0: [-1.67 -0.12  0.11  0.90 -1.54 -0.08  0.16 -0.86  1.66 -0.41  0.58 -0.02 -1.19  0.08  2.25 -0.31
 -1.99  1.12]
1: [-1.53 -1.98  2.25  1.74  0.13  0.07  0.54  1.86  0.15  1.70 -0.93 -0.70 -0.11 -1.92  0.26 -1.22
 -0.03 -0.12]
2: [-1.41  0.32 -1.88 -0.72 -0.04  0.64 -0.60 -0.72 -0.32  1.22 -1.04  0.56 -1.02  0.58  0.98  0.60
 -0.24 -1.18]
3: [-0.28 -0.44  0.21  1.25  0.88 -0.98  0.84 -1.71  0.29  0.62 -1.17  0.67 -0.66 -0.28 -0.25 -0.63
 -2.24 -0.02]
4: [ 0.49  3.08 -0.61 -2.60 -1.72  0.34 -0.39  1.99 -0.93 -0.40  0.03 -0.80 -0.92  2.01  0.47 -0.78
 -0.91  0.26]
5: [-0.22 -0.24  0.53 -0.04  2.28 -1.14  1.73 -2.02 -0.87 -0.25 -0.32  1.00  0.81  1.23 -0.03  0.47
 -0.27 -0.99]
6: [ 0.03 -1.25 -0.53 -1.04  2.23 -0.64 -0.20 -0.63 -0.53 -2.43 -0.53  1.02  1.04 -0.11 -0.85  0.59
  0.96 -0.96]
7: [ 1.19  2.67 -2.75 -2.82 -2.07  2.00 -1.37  1.24 -1.04  0.15 -1.29 -0.32 -1.80  1.93 -0.16 -0.62
 -1.15 -0.53]
8: [ 1.11  0.86 -0.14 -1.74 -1.03 -0.06  0.92  0.58 -0.04 -0.51  2.07  0.52 -0.05  0.87  0.07  0.73
  1.62 -0.24]
9: [-0.12 -0.58 -0.42  0.07 -0.06 -0.27  0.65 -1.11  1.01 -0.43  0.97  0.01 -0.22 -0.78 -0.13 -0.34
  0.10  1.17]
10: [-0.25 -0.50 -0.61 -0.13  0.05 -0.66  0.36 -1.30  0.82 -0.43  1.26  0.37  0.10 -0.40  0.00 -0.21
  0.17  1.14]
11: [-2.17  0.48 -0.42  1.45 -1.38 -0.99 -0.86  1.24  0.00  1.15 -0.01  0.45 -1.15 -0.33  0.39 -0.98
 -0.57  0.38]
12: [ 0.06 -0.62 -2.64 -1.14  1.37  2.17 -1.59  0.27 -0.47  1.36 -1.65 -0.19 -0.32 -1.15 -1.05  1.22
 -0.23  0.38]
13: [-0.48 -0.50 -0.64  0.65  1.03  1.48 -1.83 -1.20  0.44 -1.22 -0.38  0.29  1.10  0.32 -0.83  1.63
  2.81 -1.15]
14: [ 1.38 -0.47 -0.60 -0.46 -0.14  0.11 -0.32  0.10  0.87 -2.04  0.44  0.10  0.82 -0.06 -0.82  0.46
 -0.23  0.02]
15: [ 1.23  2.47  0.83 -0.86 -2.05 -0.08 -1.29  0.30  0.21 -0.23  0.88 -0.25 -0.50  1.64  0.30  0.44
  0.69 -0.33]
16: [ 0.43 -0.48 -0.43 -0.23  1.01 -1.58  1.18 -0.88 -1.47  0.45  0.26  0.34 -0.33  0.48 -1.37 -0.77
 -0.15 -0.09]
17: [ 1.42 -0.83 -2.44 -1.09  0.93  1.44 -1.11 -1.75 -0.39  0.14 -0.78  0.11 -0.33 -0.21 -1.26  1.30
  0.38 -0.48]
18: [ 0.59 -1.16  2.10  0.51  0.73  0.73  0.25  1.26  0.38 -0.19 -0.60 -1.48  1.54 -1.57  0.23 -0.12
 -1.22  0.52]
19: [-0.16  1.90  1.65 -0.33  0.07 -1.35  2.45 -1.06  1.04  0.47  0.24  1.09 -0.92 -0.63 -0.40 -0.29
 -0.37 -0.97]
20: [-1.53  1.74 -1.13 -1.30 -1.81  1.28  0.35  1.35  0.09  0.04 -0.58 -0.36 -0.41  0.79  1.39  0.40
 -0.02  0.06]
21: [ 0.37 -1.61 -1.49 -0.27  0.36  1.71 -1.11 -1.24  2.31 -1.00  0.58 -0.59  1.43 -0.76  0.13  0.29
 -1.82  1.47]
22: [ 1.30  0.72  0.38  0.40  0.80  2.14 -2.45 -0.10 -1.09  0.10  0.47 -0.25  0.11  2.87  1.24 -0.35
  1.60 -1.08]
23: [-0.47  0.30 -0.23 -0.62  0.42 -0.63 -0.43 -1.66  1.29 -2.38  0.89 -0.62  0.98  0.46  0.34  0.84
  0.03  0.11]
24: [-0.53  0.67 -0.96 -0.21 -1.24  0.54  0.41 -0.54  0.08 -0.45 -0.52 -0.44 -0.53  0.83  1.31 -0.02
 -1.42 -0.28]
25: [ 1.57 -0.96 -0.34 -0.31  0.42  0.13 -0.38  0.12  0.61 -2.07  0.42 -0.13  1.30 -0.17 -0.55  0.11
  0.05 -0.01]
26: [-1.79 -0.62 -1.24 -1.40  0.94 -2.02  1.48  0.72 -2.30  0.39  0.02  0.24 -0.73 -0.85 -0.85  0.71
  1.01 -0.13]
27: [ 0.16 -0.37  2.07 -0.96 -0.37  0.53  0.92  0.31 -1.85  0.59 -1.12 -0.76 -0.36  0.92  1.26 -0.98
 -0.69 -1.46]
28: [-0.80  0.76  1.58 -1.76 -0.41 -0.54  1.41 -0.70 -0.36  1.29 -0.59 -0.92 -1.67 -0.56  1.29  0.11
 -2.53 -0.18]
29: [ 0.33  0.75 -0.66  0.70 -0.92  1.13 -1.03  0.75 -0.43  1.20 -0.65 -0.61 -0.17  0.50  0.38 -0.82
 -1.30  0.94]
30: [-1.32  0.79 -0.17 -0.17 -0.44 -0.85  0.99 -0.36  1.16 -1.47  0.58 -0.15  1.16  0.15  1.07  1.41
  0.83  0.02]
31: [ 0.77  0.60 -0.32 -1.06 -1.75 -0.06  0.30  1.31 -0.44 -0.85 -0.36  0.63 -0.81  0.67  0.10 -0.56
  0.45 -1.08]
32: [ 1.53  1.70  0.70 -1.07 -0.31  0.69 -0.91  0.23 -0.36 -1.18 -0.14  0.88 -1.08  2.78  0.68 -0.60
  0.56 -1.58]
33: [ 0.25 -0.93 -0.21  0.87 -0.97  0.41  0.19 -1.05  1.45 -0.80  0.16 -0.14  0.54 -1.11 -0.04  0.77
  0.15  0.42]
34: [ 0.07  1.51 -1.45 -1.97 -0.04 -1.05  0.89 -0.06 -0.58  0.02 -0.59 -0.49 -0.40 -0.50 -0.95  0.29
 -1.06  0.17]
35: [ 1.39 -0.81 -0.33 -0.13 -0.05  0.27  0.07  0.21  1.03 -1.87  0.17 -0.08  1.03 -0.40 -0.30  0.32
 -0.34 -0.02]
36: [ 0.32 -1.17 -1.97 -0.94  1.51 -0.75 -0.01 -0.27 -1.50  0.41 -0.22 -0.02  0.60 -0.85 -0.96  0.00
 -0.33  0.97]
37: [ 0.99  3.22 -0.51 -2.60 -2.11  0.49 -0.27  1.58 -0.73 -0.44  0.08 -0.68 -1.12  2.30  0.78 -0.76
 -1.04 -0.09]
38: [ 0.99 -0.73 -0.02  0.21  0.63 -0.16 -0.43 -1.68  1.98 -1.68  1.51  0.18  0.77  0.14  0.16  0.64
 -1.09  0.54]
39: [-0.99 -0.17  0.79  0.72  0.26 -0.90  1.68 -1.56  1.51 -0.12  0.63  0.41  0.04 -0.41  1.38  1.02
 -0.15  0.27]
40: [-1.61 -0.34  0.05  0.20 -0.65  1.02 -0.40 -0.31  1.01  0.90 -0.14  0.06 -1.44 -0.73  0.13  0.54
 -0.87  0.89]
41: [ 1.01 -1.01 -0.79  0.42  2.02  2.01 -1.15 -2.59  0.21  0.12 -0.01  0.19  1.23  0.95 -0.23  1.65
  0.21 -1.05]
42: [ 0.63 -0.93  0.43 -0.13  0.95 -0.51 -0.08  1.74 -1.18 -0.28 -0.38 -0.34 -0.28 -0.72 -1.37 -1.27
 -0.67 -0.03]
43: [-0.98  0.39 -0.52  0.31  0.22 -0.06  0.27  0.21 -0.01  1.33 -2.10  0.74 -1.43 -0.70 -0.83 -1.01
 -0.49 -1.25]
44: [ 0.10 -0.29 -1.30 -0.28  0.42  2.68 -1.99 -1.40  0.38  0.85 -0.56 -0.41 -0.45  0.35  0.44  0.64
 -0.10 -0.17]
45: [ 0.07 -1.29 -1.63  0.08  0.65  1.79 -0.96 -1.24  0.60  0.57 -0.91  0.27 -0.82 -0.60 -1.19  0.39
  0.11 -0.26]
46: [ 1.46  1.80  0.94 -0.91 -0.37  0.61 -0.68  0.34 -0.43 -1.19  0.08  0.70 -1.09  2.69  1.06 -0.61
  0.62 -1.38]
47: [-1.43 -1.87  2.99  1.86  0.29 -0.20  0.87  1.71  0.05  1.83 -1.12 -0.70  0.02 -2.21  0.59 -1.11
 -0.34 -0.56]
48: [ 0.12 -0.45 -2.63 -0.98  1.33  2.15 -1.57 -0.24 -0.28  1.04 -1.29 -0.46 -0.35 -1.20 -0.93  1.38
 -0.13  0.16]
49: [-0.60  0.28 -0.16  0.57 -0.22 -0.50  1.60 -0.37  1.51 -1.29  0.61  0.32 -0.26 -0.09  0.55 -0.35
 -0.21  0.46]
50: [-0.36 -0.71 -0.52  0.24  0.09 -0.19  0.32 -0.97  1.09 -0.65  0.74  0.17  0.03 -0.52  0.13 -0.21
  0.27  1.16]
51: [ 0.13  2.12 -0.39  0.32 -2.86 -0.49 -1.47  2.05  1.23 -1.30  1.31 -0.10  0.13  0.90  0.70 -0.53
  0.70  0.92]
52: [-2.06  0.03 -0.07  0.06 -1.14  0.11 -0.54  2.63 -1.18  2.46 -0.58 -0.51 -1.93 -0.89  1.11 -1.37
 -1.26  0.95]
53: [-0.76 -0.33 -1.26  1.10 -0.27 -0.79 -0.03  0.53 -0.85  0.16 -0.57  0.02  0.68 -0.39 -0.01 -0.68
 -0.04  0.03]
54: [-1.04  0.47 -1.12 -0.41  0.55 -1.46  0.91  1.20 -0.54 -0.80  1.04  0.72  0.61 -0.74 -1.15  1.33
  1.57  0.99]
55: [ 0.27 -1.71  0.23 -0.60  1.36  0.29 -0.06 -0.15 -0.59  1.33  0.65 -0.17 -0.31 -0.70 -0.48  0.54
 -0.93  0.93]
56: [-1.30 -0.03 -0.35 -0.77  0.46 -1.71  0.58 -0.03 -0.87  0.94  0.02  1.06 -1.54 -0.20 -0.08  0.07
  0.38 -0.61]
57: [ 0.37 -0.13  0.65  0.68 -1.20  0.33  0.13 -2.52  1.78 -0.47  0.12 -0.66  0.20  0.16  0.79 -0.63
 -1.81  0.22]
58: [-1.11 -1.04  1.72  0.67  0.97 -2.30  1.93 -0.50 -0.72  0.48 -0.10  0.03 -0.40 -0.85 -0.21  0.46
 -0.78 -0.84]
59: [ 1.07  2.35 -2.76 -2.83 -1.90  1.89 -1.25  1.41 -0.90  0.30 -1.53 -0.27 -1.65  1.51  0.10 -0.68
 -1.23 -0.65]
60: [ 0.88 -0.72  0.05  0.19  0.57  0.22 -0.32 -1.71  1.91 -1.46  1.75  0.17  1.01  0.07  0.24  0.95
 -0.93  0.80]
61: [-0.79  0.34 -0.46  0.61 -0.20 -0.34  0.24 -0.80  0.12  0.35 -0.32 -0.16  1.02  0.05  0.88  0.89
 -0.52 -0.04]
62: [ 2.70  0.14  0.63  0.01 -0.85  0.50 -0.32 -1.64  0.17 -0.22 -0.57 -0.47 -0.66  0.74 -0.25 -0.35
 -2.51 -0.27]
63: [-2.58 -2.99  2.94  1.15  1.87 -0.63  2.60 -1.04  0.94  1.27 -1.51 -0.08 -1.58 -2.54 -0.40 -0.13
 -2.11 -0.32]
64: [ 1.32  1.71 -1.63 -1.08 -0.68  2.06 -3.27 -0.41 -0.14  0.38  0.47 -0.05 -1.55  2.11 -0.46  0.00
  0.62 -0.16]
65: [ 0.84  1.03  1.32  0.66 -1.63 -0.06  1.04  0.07  0.79 -0.77 -0.12 -1.14  1.21 -0.27  1.37  0.16
 -0.65  0.33]
66: [-0.21  1.94  1.38 -0.58  0.19 -1.50  2.52 -1.24  1.03  0.04  0.27  1.12 -1.08 -0.41 -0.45  0.04
 -0.64 -0.69]
67: [ 0.68 -1.83  0.40  0.39  0.85  1.09 -0.16 -0.89 -0.52 -0.05 -0.07 -1.03  1.28 -0.23  0.01  0.29
 -0.09  0.19]
68: [ 2.85  0.30  0.43 -0.23 -0.74  0.34 -0.11 -1.65  0.26 -0.29 -0.60 -0.36 -0.75  0.67 -0.50 -0.41
 -2.61 -0.38]
69: [-0.25 -0.56 -0.31 -0.13  0.16 -0.38  0.72 -1.30  0.93 -0.42  0.87  0.15 -0.03 -0.65 -0.17 -0.30
  0.31  1.12]
70: [-1.94 -1.03 -0.17  0.84  0.47 -0.74 -0.12  1.21 -0.01  0.79 -0.11 -0.25 -0.20 -1.98 -0.39 -0.21
  0.18  0.97]
71: [ 0.45 -0.60 -0.54 -0.46  1.35 -1.47  1.46 -0.50 -1.69  0.53  0.59  0.50 -0.31  0.32 -1.56 -0.58
  0.00  0.01]
72: [ 0.00  1.82 -0.26 -1.30 -1.60  0.08 -1.29  3.04 -1.74  0.10 -0.02 -0.47 -0.11  0.70  0.07 -0.01
  1.25  0.37]

[-0.42 -0.78 -0.59  0.76  1.01  1.65 -1.68 -1.29  0.59 -0.96 -0.35  0.52  1.13  0.37 -0.99  1.51
  2.76 -1.27] --> 13 41
[-1.05 -0.09  1.77  0.75 -0.89 -0.01  2.28 -0.87  1.53  0.65 -0.17 -0.45 -0.22 -0.81  1.67  0.14
 -1.79 -0.35] --> 39 0
[-0.09  1.77  0.05  0.13 -0.72  0.45  0.16  0.30  0.28  0.22 -1.02  0.58 -0.46  0.89  0.58  0.13
 -0.64 -0.09] --> 24 61
[-1.71 -0.90 -0.23  0.91  0.19 -1.00 -0.12  1.02  0.34  0.56  0.17  0.14  0.01 -1.52 -0.37 -0.15
  0.44  0.79] --> 70 53
[ 1.33  0.76  0.32 -1.50 -1.03 -0.23  1.07  0.77 -0.32 -0.34  1.86  0.48 -0.18  1.02  0.55  0.45
  1.31 -0.19] --> 8 31
[ 1.03  2.09  0.05 -1.03 -2.19 -0.44  1.94  0.75 -0.22 -1.11 -0.79  0.05 -0.02  0.33 -0.44 -0.70
 -0.43 -0.96] --> 31 34
[ 0.06  2.08 -0.61 -0.13 -2.79  0.03 -1.65  2.34  0.82 -1.11  1.45 -0.12 -0.04  0.85  0.60 -0.35
  0.76  1.35] --> 51 15
[ 0.20 -1.24 -1.97 -0.58  1.31 -1.07  0.04 -0.64 -1.31 -0.13  0.05 -0.09  0.79 -0.82 -1.00 -0.10
 -0.36  0.85] --> 36 71
[-0.05  2.06 -0.36  0.18 -2.47 -0.28 -1.35  2.09  0.84 -1.09  1.36 -0.12  0.15  0.62  0.62 -0.54
  0.57  1.05] --> 51 15
[ 1.55  0.96 -0.71 -0.69 -1.26 -0.63  0.31 -1.42  0.01 -0.47  0.59  0.11 -0.08  1.01  0.43  0.28
 -0.72  0.16] --> 24 68
[ 1.36  1.47 -1.33 -0.87 -0.70  1.93 -3.27 -0.63 -0.35  0.23  0.79 -0.28 -1.63  2.08 -0.39 -0.05
  0.81 -0.15] --> 64 22
[ 0.71  1.50  0.35 -0.50 -0.83 -1.64  1.03  1.27 -1.63 -0.03 -0.79 -0.20 -0.49  0.32 -0.47 -0.90
 -0.54 -0.73] --> 31 34
[-0.09 -0.63 -0.61  0.62  1.01  1.51 -1.53 -1.14  0.58 -0.85 -0.40  0.31  1.23  0.25 -1.03  1.68
  2.29 -1.36] --> 13 41
[-0.46  2.17  0.87  0.82 -1.89 -0.13 -1.74  1.34 -0.37  0.76  0.28  0.19 -0.82  2.05  1.97 -0.84
  0.26 -0.56] --> 15 46
[ 0.08  0.93  0.36  1.97 -1.23  0.56  0.47  0.34  1.64  0.20 -1.16  0.21  1.21 -0.58  1.55 -0.53
 -0.55  0.32] --> 65 61
[-0.88 -1.49 -0.78 -0.11  2.57  0.42 -0.93 -1.17  1.21 -0.46 -0.38  0.99  0.28 -1.52 -1.64  1.39
  2.98 -0.68] --> 13 6
[-0.49 -0.57 -0.73  0.30  0.96  1.55 -1.43 -1.20  0.55 -0.92 -0.50  0.38  1.09  0.13 -0.66  1.58
  2.53 -1.43] --> 13 41
[-0.43 -0.91 -0.46  0.55  1.23  1.41 -1.60 -1.48  0.76 -0.83 -0.46  0.43  1.02  0.08 -0.75  1.65
  2.53 -1.47] --> 13 41
[-1.45 -0.84 -0.43 -1.11  1.89 -0.88  1.46 -2.25 -0.32  0.54 -1.54  0.58 -1.06 -0.89 -0.38  0.93
 -1.78 -0.47] --> 3 5
[-0.31  2.16 -0.27 -0.91 -0.42 -0.35 -0.57  0.03 -0.60 -0.16 -0.09  0.14  0.17  1.76  1.09  1.30
  0.56 -0.23] --> 15 61
[-0.74 -0.63 -0.28  0.65  0.11  1.98 -2.01 -1.25  0.46  1.45 -1.33 -0.70 -1.53  0.02  0.55  0.30
 -1.04 -0.64] --> 44 40
[-1.88 -1.15 -0.39  0.69  0.59 -0.82  0.05  0.81 -0.09  1.17 -0.43 -0.17 -0.20 -1.98 -0.51 -0.41
  0.13  0.62] --> 70 53
[ 0.40 -0.73  0.82  0.69 -0.45 -0.49  2.33  1.25  0.07  0.73 -1.36 -0.63  0.64 -2.41 -0.79 -0.10
 -1.04  0.07] --> 18 1
[-0.67  0.00 -0.11 -0.23 -0.55  1.13 -1.39  1.33 -1.58  1.18  0.09 -1.62 -0.75 -0.28  0.35 -1.14
 -0.31  1.22] --> 29 52
[ 0.10 -1.78  0.38  1.41  2.10 -1.14  1.99 -1.36 -0.20  0.71 -1.15  1.13  0.15 -0.86 -0.69 -0.84
 -2.39 -0.11] --> 3 58
[-3.32  0.54 -1.34 -0.40  1.19 -0.28 -1.04 -0.22  0.46 -0.07 -0.75  1.20 -0.62  0.22  1.24  0.50
  1.71 -0.28] --> 2 56
[ 0.30  1.26  0.49  1.87 -1.95  0.62  0.46  0.85  1.56  0.21 -1.32  0.21  1.03 -0.02  1.98 -0.68
 -0.59 -0.02] --> 65 61
[ 1.41 -0.56  0.73  0.13 -0.37 -0.86 -1.62  2.62 -1.74 -0.51  0.46 -0.73 -0.08  0.54 -0.58 -1.55
  0.45  0.14] --> 42 72
[-0.59  0.96 -0.21 -0.40  0.62 -0.81 -0.61 -0.21 -0.43  1.12  0.80  0.52 -0.88 -0.24 -1.43  0.99
  0.06  0.46] --> 56 55
[ 1.03  1.11  1.22  0.63 -1.86  0.06  0.84  0.08  0.80 -0.69 -0.18 -0.87  1.02 -0.02  1.36 -0.04
 -0.68  0.31] --> 65 57
[ 1.53  0.30 -0.24 -0.03  0.11 -1.62  0.75 -0.81 -0.61 -0.12  1.74  1.09  0.94  0.91 -0.12  1.18
  1.65 -0.10] --> 8 10
[ 0.84  0.80  0.36 -1.63 -1.24 -0.21  0.68  0.92 -0.04 -0.24  1.84  0.38 -0.25  0.56 -0.03  0.33
  0.91 -0.01] --> 8 31
[ 0.35  0.93 -0.73  0.53 -0.83  1.08 -1.03  0.72 -0.50  1.23 -0.70 -0.69 -0.14  0.67 -0.02 -0.63
 -1.20  0.65] --> 29 24
[ 0.57  3.05  0.93 -0.62 -2.49 -1.45 -0.63  1.27 -0.40 -0.85  1.85 -0.01 -0.70  2.35  1.31 -0.28
  0.82 -0.38] --> 15 51
[ 0.21 -2.94  1.62  1.09  2.52 -0.66  0.68 -0.25 -0.21 -0.73  0.57  0.08  1.91 -0.74  0.08  0.51
  0.23 -0.16] --> 67 18
[ 1.22  0.47  0.35 -0.90  2.88  1.62 -1.01 -0.13 -0.58  0.46 -0.88 -0.12  0.88  0.47 -0.42  1.07
  1.23 -0.80] --> 41 67
[-2.27 -1.02  0.90  0.51  0.23 -1.76  1.15 -1.76  1.51 -0.03  0.61 -0.33  0.00 -1.41  1.66  1.64
 -0.27  0.33] --> 39 30
[ 1.30  1.72 -1.31 -1.67 -0.54 -1.04  0.93 -0.47 -0.87 -0.11  0.22  0.17 -0.34  0.87 -0.78  0.47
 -1.27 -0.02] --> 34 16
[ 0.94  0.76  0.19 -1.50 -1.03 -0.13  0.82  0.93 -0.13 -0.28  1.83  0.52 -0.35  0.75  0.18  0.43
  1.04  0.00] --> 8 31
[ 0.12  0.44 -0.76  1.08 -0.72  1.16 -1.12  0.64 -0.77  1.33 -0.59 -0.68 -0.02  0.39  0.39 -0.68
 -1.63  1.02] --> 29 53
[-1.66 -1.81 -0.86  1.14  2.52  1.78 -1.36 -0.60  0.35  1.12 -0.81 -0.40  0.30 -1.22 -0.35  0.79
  1.04  0.40] --> 45 48
[ 1.10  1.25 -1.56 -0.88 -0.56  1.94 -3.10 -0.90 -0.10  0.30  0.76  0.04 -1.75  1.98 -0.50  0.00
  0.63 -0.03] --> 64 44
[-0.46 -0.46 -1.00 -0.79  0.59  1.53 -0.78  0.89 -0.71 -0.47  0.41 -0.77  0.73 -0.20 -0.06  1.10
  1.43  0.99] --> 67 25
[-1.55 -0.98  0.25  1.19  0.10  1.94 -1.16 -0.79  2.45  1.05 -0.54 -0.20 -0.85 -1.54  0.04  0.95
  0.40 -0.30] --> 40 45
[-0.56 -0.21  0.15 -0.01 -0.66  1.15 -1.41  1.47 -1.44  1.22 -0.02 -1.50 -0.55  0.10  0.75 -1.16
  0.06  1.35] --> 29 52
[-0.87  0.12 -0.44  0.24 -0.40 -0.67  1.43  0.03  1.25 -0.92  0.72  0.34 -0.39 -0.12  0.38 -0.35
 -0.35  0.62] --> 49 50
[ 0.27 -1.44 -2.24 -0.93  1.60 -0.64  0.19 -0.38 -1.50  0.29 -0.17 -0.21  0.84 -0.96 -1.14  0.13
 -0.29  0.97] --> 36 71
[ 0.41  1.50 -0.13 -0.43 -0.71 -0.67  0.03  0.77  0.36  0.15  0.76  1.68 -1.14  1.59  0.20 -0.31
  0.61 -0.56] --> 31 8
[-0.79 -0.29 -0.05  0.33 -0.31 -0.85  1.92 -0.53  1.31 -1.07  0.67  0.26 -0.04 -0.57  0.45 -0.10
 -0.09  0.67] --> 49 9
[ 1.23  0.92 -0.05 -1.99 -1.22 -0.09  0.95  0.76 -0.33 -0.21  2.06  0.50 -0.19  0.89  0.07  0.68
  1.06  0.13] --> 8 31
[-0.27  1.17 -0.34 -0.90 -1.27  0.61 -0.99  0.86 -0.98  0.45 -0.97 -0.81 -1.48 -0.16 -0.78 -0.62
 -0.56  0.11] --> 29 31
[ 0.84 -1.41  2.06  1.47  0.85  0.31  0.53 -0.65 -0.67  0.88 -0.34 -0.51  0.56  0.05 -0.30 -0.91
 -0.98 -0.45] --> 67 18
[-0.76 -0.35 -1.16 -2.31  0.14  1.96 -0.57  0.00 -0.94 -0.46 -1.43  0.09 -1.31  0.63  0.34  0.42
  0.92 -1.48] --> 2 44
[ 0.20  0.94 -0.70  0.35 -2.63 -0.41 -0.17  1.47 -1.18 -0.40  1.09  0.31 -0.30  2.35  0.91 -0.69
  0.94 -0.61] --> 31 15
[ 1.74  1.67 -0.12 -0.58 -1.80 -0.16 -0.45 -0.29 -0.79 -0.89  1.14 -0.28  0.91  1.73  0.70 -0.34
  0.99 -0.23] --> 15 8
[-0.87  0.23 -0.49  0.25 -0.25 -0.76  1.59 -0.20  1.14 -0.82  0.50  0.35 -0.38 -0.37  0.29 -0.17
 -0.62  0.81] --> 49 9
[ 0.77 -1.18  1.88  0.59  0.64  0.88  0.27  1.25  0.45 -0.28 -0.74 -1.44  1.63 -1.48  0.40 -0.37
 -1.07  0.58] --> 18 67
[ 0.01 -1.97  0.77  1.42  2.18 -0.94  2.18 -1.18 -0.20  0.84 -0.99  0.89  0.21 -0.76 -0.90 -0.79
 -2.70 -0.37] --> 3 58
[ 0.43  0.00 -0.02  0.36  0.54 -0.01  0.33  0.86 -0.61 -0.66 -0.52  1.05  0.02  0.61 -0.53 -0.95
  2.51 -1.42] --> 31 53
[-1.49  0.31 -1.29 -0.36 -0.09  0.46 -0.59 -0.51  0.09  0.86 -0.87  0.50 -1.01  0.68  0.75  0.38
 -0.14 -1.19] --> 2 24
[-2.05 -1.15 -0.56  0.77  0.54 -0.78 -0.26  1.07 -0.20  0.80 -0.01  0.08 -0.24 -1.84 -0.60 -0.45
  0.29  0.90] --> 70 53
[ 0.35 -1.23  1.71  0.60  0.94  0.70  0.31  1.58  0.52 -0.19 -0.97 -1.46  1.45 -1.83  0.39 -0.23
 -1.19  0.79] --> 18 67
[ 0.31  2.21 -0.33  0.27 -2.55 -0.17  0.05  0.98  1.33 -0.56  0.39  0.82 -1.11  0.99  0.64 -0.54
  0.12  0.54] --> 51 15
[-0.05 -2.02  0.62  1.44  2.33 -0.90  1.96 -1.24 -0.21  0.66 -1.03  0.89  0.18 -0.94 -0.83 -0.92
 -2.45 -0.05] --> 3 58
[-0.15 -0.58 -0.49  0.67  1.02  1.30 -1.60 -1.25  0.33 -1.06 -0.67  0.35  1.01  0.36 -0.73  1.50
  2.57 -1.38] --> 13 41
[-0.52  0.79  0.07 -0.27  0.26 -0.71 -0.51 -0.30 -0.28  1.14  1.03  0.42 -1.11 -0.38 -1.27  0.94
  0.15  0.50] --> 56 10
[ 1.09 -0.22 -0.62 -0.39 -0.58  1.16 -0.19  0.73 -1.23  0.50  0.59 -0.23 -0.44  0.62  0.09 -0.49
 -0.39  0.75] --> 29 31
[ 1.29  0.65  0.09 -1.42 -1.19 -0.03  0.67  0.66  0.32 -0.67  2.04  0.44 -0.12  1.02  0.44  0.40
  1.65  0.09] --> 8 31
[-0.28 -0.17 -0.33  0.09 -1.63  0.96 -2.08 -0.18  0.72  0.92 -0.10 -0.88 -1.09  0.03  1.60 -0.78
 -2.48  0.93] --> 29 40
[-0.69  0.63  1.16 -1.85  0.03 -0.57  1.27 -0.59 -0.57  1.51 -0.83 -0.75 -1.40 -0.60  0.92  0.00
 -2.22 -0.33] --> 28 27
[-1.82 -1.36 -0.23  0.79  0.49 -1.03  0.07  1.39  0.15  0.83  0.00 -0.02  0.01 -2.05 -0.62 -0.39
  0.19  0.71] --> 70 53
[ 0.79  0.80 -1.70 -1.00 -0.36  1.35 -1.96 -1.33  1.68  1.23  0.82 -0.10 -1.21  0.59 -0.06  0.20
 -1.78  0.95] --> 44 64
[ 0.02 -0.43 -0.48  0.64  1.05  1.46 -1.81 -1.14  0.41 -0.93 -0.40  0.38  1.21  0.45 -1.04  1.35
  2.66 -1.36] --> 13 41
[ 0.24  0.78 -0.70  0.53 -0.75  1.13 -1.08  0.56 -0.75  1.02 -0.65 -0.62 -0.25  0.47  0.37 -0.68
 -1.21  0.86] --> 29 24
[-0.82  0.65  1.26 -1.97 -0.13 -0.56  1.07 -0.04 -0.76  1.54 -0.90 -0.92 -1.58 -0.51  0.97 -0.08
 -2.27 -0.17] --> 28 27
[ 0.23  1.22  0.47  2.21 -1.94  0.63  0.39  1.02  1.45 -0.03 -0.99  0.02  1.09 -0.34  1.57 -0.60
 -0.61  0.36] --> 65 29
[-0.70  0.04  0.02 -0.05 -0.71  1.34 -1.44  1.38 -1.34  0.99 -0.03 -1.57 -0.56  0.02  0.77 -1.22
  0.17  1.10] --> 29 52
[ 0.76 -1.02  0.38 -0.29  1.37 -1.02  0.31  1.67 -0.79 -0.47 -0.35 -0.27  0.20 -0.97 -1.48 -1.01
 -0.36 -0.10] --> 42 71
[ 1.01 -1.67 -0.54  0.71  2.07  2.27 -2.02 -0.64  0.71  0.54  0.56 -0.49 -0.16 -0.79 -1.51  0.00
  0.92  0.91] --> 45 67
[ 1.31 -0.58  0.77  0.17 -0.37 -0.75 -1.37  2.52 -1.76 -0.41  0.53 -0.57 -0.20  0.55 -0.42 -1.66
  0.15  0.13] --> 42 72
[-2.11 -1.12 -0.47 -0.32  1.64  0.86 -1.30  1.70  0.70 -0.92 -0.61 -0.88  1.37 -1.87  1.18  1.60
 -0.89  1.92] --> 70 18
[-1.21 -1.66 -0.91 -0.02  2.91  0.30 -1.03 -1.15  0.86 -0.56 -0.42  1.00  0.46 -1.64 -1.64  1.28
  3.27 -0.64] --> 13 6
[-0.69 -0.09 -0.35 -0.34  0.23 -0.90  0.83  0.00 -0.96  1.51  0.11  0.43 -0.89 -0.22 -0.25  0.40
 -0.83  0.05] --> 56 16
[-0.27  0.06 -0.41 -0.16 -0.24 -1.17 -0.42  0.14  0.05  0.86  0.34  0.66 -0.90 -0.14 -0.05 -0.13
  0.20 -0.17] --> 56 53
[ 0.56 -1.23  1.92  0.52  0.58  0.78  0.12  0.99  0.60 -0.37 -0.56 -1.63  1.55 -1.66  0.28 -0.18
 -0.97  0.68] --> 18 67
[ 0.42 -0.81 -0.07  1.81  0.54 -1.09  0.29 -3.35  1.47  0.02 -0.59  0.40 -0.42 -0.97 -1.13  0.17
 -2.44  0.18] --> 3 57
